In the data rows, the value 128 means zero.
Some points:
vec![141, 146, 139, 112, 088, 064, 208, 131, 176, 158, 142, 025, 088, 152, 143, 184, 104, 117, 065, 210, 076, 067, 130, 151, 138, 160, 059, 128, 188, 138, 155, 042]
vec![087, 125, 124, 129, 125, 180, 119, 154, 100, 180, 169, 118, 166, 043, 077, 117, 101, 143, 192, 124, 125, 143, 112, 132, 048, 157, 208, 072, 117, 125, 136, 059]
vec![128, 093, 026, 109, 159, 061, 101, 136, 135, 118, 188, 197, 076, 127, 179, 192, 139, 128, 150, 118, 150, 243, 137, 075, 168, 147, 098, 171, 138, 154, 138, 143]
vec![190, 064, 179, 160, 166, 199, 148, 128, 142, 108, 055, 158, 163, 119, 218, 092, 098, 151, 070, 162, 088, 125, 199, 146, 110, 115, 081, 123, 121, 181, 212, 166]
vec![154, 171, 131, 147, 131, 090, 130, 124, 105, 142, 112, 210, 162, 145, 132, 054, 083, 051, 202, 200, 119, 080, 074, 199, 155, 085, 121, 187, 146, 087, 088, 094]
vec![105, 163, 169, 059, 175, 127, 104, 066, 158, 129, 142, 081, 149, 167, 168, 146, 128, 107, 220, 073, 075, 124, 134, 138, 174, 140, 132, 135, 077, 133, 168, 101]
vec![113, 130, 177, 161, 063, 165, 153, 124, 109, 071, 166, 148, 082, 163, 115, 236, 081, 103, 116, 117, 166, 128, 107, 161, 147, 111, 128, 134, 083, 214, 143, 155]
vec![164, 166, 119, 185, 160, 143, 179, 135, 057, 144, 190, 125, 203, 061, 122, 100, 163, 151, 147, 118, 059, 219, 097, 090, 139, 120, 069, 176, 046, 109, 092, 136]
vec![120, 209, 090, 135, 067, 099, 040, 085, 136, 154, 111, 168, 176, 085, 151, 151, 090, 120, 052, 196, 105, 167, 151, 161, 177, 096, 194, 124, 196, 119, 137, 132]
vec![106, 061, 089, 188, 122, 133, 128, 115, 068, 154, 102, 084, 109, 183, 148, 170, 172, 062, 141, 156, 040, 113, 138, 085, 117, 075, 150, 128, 115, 067, 108, 129]
vec![073, 117, 193, 111, 161, 076, 197, 166, 084, 138, 129, 198, 154, 140, 195, 152, 162, 192, 128, 092, 099, 107, 152, 156, 093, 129, 148, 151, 159, 067, 152, 124]
vec![153, 105, 095, 136, 138, 093, 113, 160, 055, 110, 130, 089, 038, 079, 172, 162, 106, 207, 167, 191, 151, 095, 126, 123, 135, 075, 187, 123, 105, 080, 197, 097]
vec![153, 122, 124, 068, 141, 161, 043, 095, 078, 099, 182, 123, 151, 080, 146, 164, 199, 063, 062, 080, 170, 059, 134, 112, 095, 127, 143, 116, 126, 087, 142, 130]
vec![146, 084, 109, 087, 116, 044, 077, 126, 144, 127, 116, 176, 181, 145, 103, 150, 176, 184, 125, 122, 134, 076, 081, 139, 179, 163, 127, 091, 106, 124, 138, 112]
vec![123, 139, 057, 130, 161, 136, 130, 191, 128, 124, 133, 080, 185, 042, 178, 172, 060, 130, 149, 054, 121, 028, 158, 110, 108, 104, 074, 157, 195, 150, 063, 158]
vec![081, 122, 115, 118, 127, 118, 100, 153, 111, 114, 176, 210, 135, 144, 092, 119, 143, 165, 093, 173, 059, 068, 126, 107, 148, 167, 065, 094, 119, 131, 130, 171]
vec![168, 140, 080, 078, 175, 139, 190, 100, 108, 099, 130, 143, 161, 150, 022, 110, 136, 090, 121, 137, 119, 137, 189, 172, 113, 114, 120, 122, 134, 124, 186, 120]
vec![070, 197, 173, 175, 122, 163, 159, 048, 108, 130, 093, 140, 085, 086, 155, 108, 125, 105, 046, 140, 142, 170, 169, 126, 129, 205, 111, 156, 146, 106, 143, 103]
vec![105, 112, 116, 066, 124, 136, 135, 076, 120, 108, 014, 101, 108, 089, 150, 129, 127, 128, 156, 111, 100, 206, 114, 130, 136, 058, 059, 072, 145, 102, 109, 115]
vec![142, 136, 221, 198, 146, 047, 157, 042, 190, 173, 146, 169, 097, 135, 110, 096, 086, 133, 118, 100, 119, 076, 166, 044, 098, 125, 139, 056, 131, 178, 099, 073]
vec![125, 140, 101, 150, 108, 195, 138, 153, 189, 122, 112, 184, 067, 182, 097, 117, 143, 143, 140, 034, 084, 142, 138, 145, 138, 087, 167, 109, 204, 148, 115, 132]
vec![158, 175, 137, 119, 129, 130, 111, 132, 025, 165, 126, 103, 077, 224, 056, 109, 125, 103, 133, 082, 165, 126, 194, 144, 099, 121, 066, 111, 107, 097, 126, 204]
vec![149, 141, 187, 154, 184, 098, 102, 126, 162, 123, 092, 052, 140, 164, 037, 139, 155, 194, 099, 154, 072, 137, 113, 077, 114, 149, 195, 162, 191, 142, 112, 214]
vec![108, 124, 078, 168, 195, 174, 098, 074, 131, 167, 141, 126, 104, 116, 130, 149, 102, 115, 094, 126, 150, 101, 062, 159, 198, 096, 153, 115, 082, 098, 090, 179]
vec![195, 140, 118, 199, 128, 175, 134, 155, 104, 156, 166, 080, 129, 157, 144, 089, 152, 180, 118, 106, 150, 150, 105, 168, 094, 137, 103, 107, 172, 147, 068, 096]
vec![030, 134, 144, 122, 208, 190, 092, 171, 139, 204, 124, 132, 100, 145, 112, 129, 138, 116, 107, 132, 164, 118, 065, 063, 125, 092, 090, 169, 130, 133, 190, 105]
vec![109, 098, 201, 076, 082, 177, 169, 096, 155, 107, 162, 125, 135, 151, 127, 084, 150, 214, 115, 182, 202, 153, 109, 131, 146, 059, 082, 162, 171, 108, 041, 113]
vec![086, 125, 113, 064, 147, 106, 137, 081, 080, 118, 158, 131, 171, 165, 161, 126, 122, 157, 113, 084, 158, 115, 119, 098, 088, 107, 207, 188, 085, 203, 115, 150]
vec![085, 130, 110, 130, 147, 102, 121, 070, 169, 151, 145, 123, 103, 114, 124, 160, 147, 182, 177, 157, 122, 148, 137, 244, 034, 146, 111, 171, 094, 160, 083, 175]
vec![192, 083, 083, 141, 110, 153, 127, 109, 141, 159, 082, 180, 109, 159, 084, 176, 187, 127, 093, 096, 138, 120, 127, 136, 076, 154, 143, 196, 132, 143, 159, 023]
vec![092, 134, 086, 174, 094, 044, 092, 152, 188, 087, 130, 107, 169, 176, 141, 055, 047, 106, 055, 123, 164, 182, 083, 145, 011, 072, 120, 093, 088, 125, 143, 110]
vec![190, 041, 165, 094, 147, 199, 105, 103, 151, 106, 140, 161, 160, 173, 115, 182, 000, 140, 135, 176, 123, 165, 145, 123, 153, 176, 136, 110, 145, 101, 051, 078]
vec![120, 111, 091, 128, 079, 111, 145, 085, 092, 124, 048, 115, 127, 120, 091, 068, 126, 134, 135, 120, 169, 108, 197, 094, 189, 085, 124, 135, 111, 223, 083, 099]
vec![146, 111, 172, 104, 170, 122, 144, 204, 143, 065, 144, 095, 116, 141, 179, 135, 210, 034, 090, 170, 097, 146, 154, 156, 165, 085, 186, 122, 148, 184, 064, 069]
vec![167, 168, 026, 121, 176, 189, 200, 138, 201, 158, 174, 123, 115, 171, 162, 082, 181, 167, 156, 179, 155, 099, 149, 089, 137, 155, 157, 047, 083, 128, 139, 154]
vec![123, 156, 127, 091, 117, 139, 083, 173, 100, 099, 086, 117, 041, 144, 157, 046, 105, 176, 113, 113, 055, 116, 104, 149, 156, 222, 145, 166, 086, 168, 098, 106]
vec![201, 130, 176, 148, 102, 121, 057, 126, 185, 153, 156, 116, 154, 089, 135, 117, 151, 146, 157, 063, 132, 129, 114, 174, 176, 089, 116, 145, 100, 115, 209, 131]
vec![047, 088, 096, 142, 092, 140, 094, 126, 136, 105, 167, 110, 122, 142, 131, 118, 160, 119, 146, 107, 116, 120, 205, 121, 102, 169, 082, 076, 133, 073, 115, 116]
vec![091, 206, 089, 086, 095, 128, 143, 214, 145, 157, 117, 105, 193, 148, 092, 142, 094, 133, 119, 105, 189, 148, 142, 088, 134, 147, 134, 163, 119, 084, 143, 113]
vec![104, 075, 125, 118, 118, 085, 180, 182, 107, 249, 137, 116, 145, 098, 117, 110, 100, 118, 079, 075, 140, 156, 109, 192, 200, 156, 152, 053, 133, 130, 152, 178]
vec![162, 249, 129, 108, 094, 157, 128, 144, 076, 084, 103, 148, 138, 137, 149, 146, 112, 100, 183, 167, 152, 137, 015, 108, 116, 113, 108, 016, 181, 161, 151, 152]
vec![205, 113, 178, 116, 143, 084, 093, 139, 087, 107, 061, 107, 101, 117, 179, 104, 131, 049, 116, 107, 209, 157, 104, 107, 103, 170, 151, 100, 129, 087, 089, 131]
vec![131, 140, 152, 121, 061, 099, 108, 151, 159, 118, 202, 130, 088, 101, 096, 104, 100, 139, 146, 111, 118, 091, 176, 108, 160, 075, 168, 153, 111, 068, 188, 149]
vec![178, 121, 113, 105, 077, 129, 210, 072, 156, 053, 107, 131, 089, 061, 062, 125, 105, 096, 087, 075, 089, 118, 059, 115, 084, 152, 127, 130, 095, 103, 136, 163]
vec![129, 162, 164, 198, 071, 131, 156, 174, 159, 142, 037, 130, 168, 125, 119, 216, 179, 139, 154, 137, 144, 115, 147, 123, 124, 149, 119, 130, 024, 113, 087, 144]
vec![061, 102, 170, 199, 210, 075, 126, 158, 090, 023, 144, 095, 172, 081, 053, 125, 140, 157, 179, 153, 174, 153, 149, 147, 170, 148, 113, 150, 164, 167, 174, 105]
vec![116, 049, 127, 143, 026, 144, 101, 104, 116, 156, 166, 099, 177, 137, 156, 104, 164, 092, 196, 150, 115, 113, 113, 095, 118, 188, 150, 173, 192, 178, 184, 183]
vec![088, 097, 113, 155, 157, 146, 151, 113, 215, 065, 114, 137, 128, 150, 178, 088, 131, 109, 165, 101, 178, 100, 102, 121, 191, 199, 151, 162, 145, 056, 159, 164]
vec![161, 124, 176, 046, 137, 154, 117, 192, 160, 167, 108, 153, 062, 053, 113, 125, 145, 058, 153, 211, 128, 178, 142, 093, 064, 102, 104, 140, 126, 156, 074, 174]
There is one direction along which these points spread out most. Take the direction at right angles to it along which they spread out most. Go by this last direction. For each point below, how far along it does it lie, from 0 to 99? The average is 50, and the first point in the table lies past the average. One standard deviation of the points above along it is 16.
vec![081, 122, 115, 118, 127, 118, 100, 153, 111, 114, 176, 210, 135, 144, 092, 119, 143, 165, 093, 173, 059, 068, 126, 107, 148, 167, 065, 094, 119, 131, 130, 171] >> 62
vec![195, 140, 118, 199, 128, 175, 134, 155, 104, 156, 166, 080, 129, 157, 144, 089, 152, 180, 118, 106, 150, 150, 105, 168, 094, 137, 103, 107, 172, 147, 068, 096] >> 46
vec![164, 166, 119, 185, 160, 143, 179, 135, 057, 144, 190, 125, 203, 061, 122, 100, 163, 151, 147, 118, 059, 219, 097, 090, 139, 120, 069, 176, 046, 109, 092, 136] >> 28
vec![128, 093, 026, 109, 159, 061, 101, 136, 135, 118, 188, 197, 076, 127, 179, 192, 139, 128, 150, 118, 150, 243, 137, 075, 168, 147, 098, 171, 138, 154, 138, 143] >> 43
vec![168, 140, 080, 078, 175, 139, 190, 100, 108, 099, 130, 143, 161, 150, 022, 110, 136, 090, 121, 137, 119, 137, 189, 172, 113, 114, 120, 122, 134, 124, 186, 120] >> 49
vec![192, 083, 083, 141, 110, 153, 127, 109, 141, 159, 082, 180, 109, 159, 084, 176, 187, 127, 093, 096, 138, 120, 127, 136, 076, 154, 143, 196, 132, 143, 159, 023] >> 66
vec![167, 168, 026, 121, 176, 189, 200, 138, 201, 158, 174, 123, 115, 171, 162, 082, 181, 167, 156, 179, 155, 099, 149, 089, 137, 155, 157, 047, 083, 128, 139, 154] >> 48
vec![109, 098, 201, 076, 082, 177, 169, 096, 155, 107, 162, 125, 135, 151, 127, 084, 150, 214, 115, 182, 202, 153, 109, 131, 146, 059, 082, 162, 171, 108, 041, 113] >> 60
vec![085, 130, 110, 130, 147, 102, 121, 070, 169, 151, 145, 123, 103, 114, 124, 160, 147, 182, 177, 157, 122, 148, 137, 244, 034, 146, 111, 171, 094, 160, 083, 175] >> 59
vec![105, 163, 169, 059, 175, 127, 104, 066, 158, 129, 142, 081, 149, 167, 168, 146, 128, 107, 220, 073, 075, 124, 134, 138, 174, 140, 132, 135, 077, 133, 168, 101] >> 57
vec![105, 112, 116, 066, 124, 136, 135, 076, 120, 108, 014, 101, 108, 089, 150, 129, 127, 128, 156, 111, 100, 206, 114, 130, 136, 058, 059, 072, 145, 102, 109, 115] >> 31
vec![190, 064, 179, 160, 166, 199, 148, 128, 142, 108, 055, 158, 163, 119, 218, 092, 098, 151, 070, 162, 088, 125, 199, 146, 110, 115, 081, 123, 121, 181, 212, 166] >> 74
vec![125, 140, 101, 150, 108, 195, 138, 153, 189, 122, 112, 184, 067, 182, 097, 117, 143, 143, 140, 034, 084, 142, 138, 145, 138, 087, 167, 109, 204, 148, 115, 132] >> 59
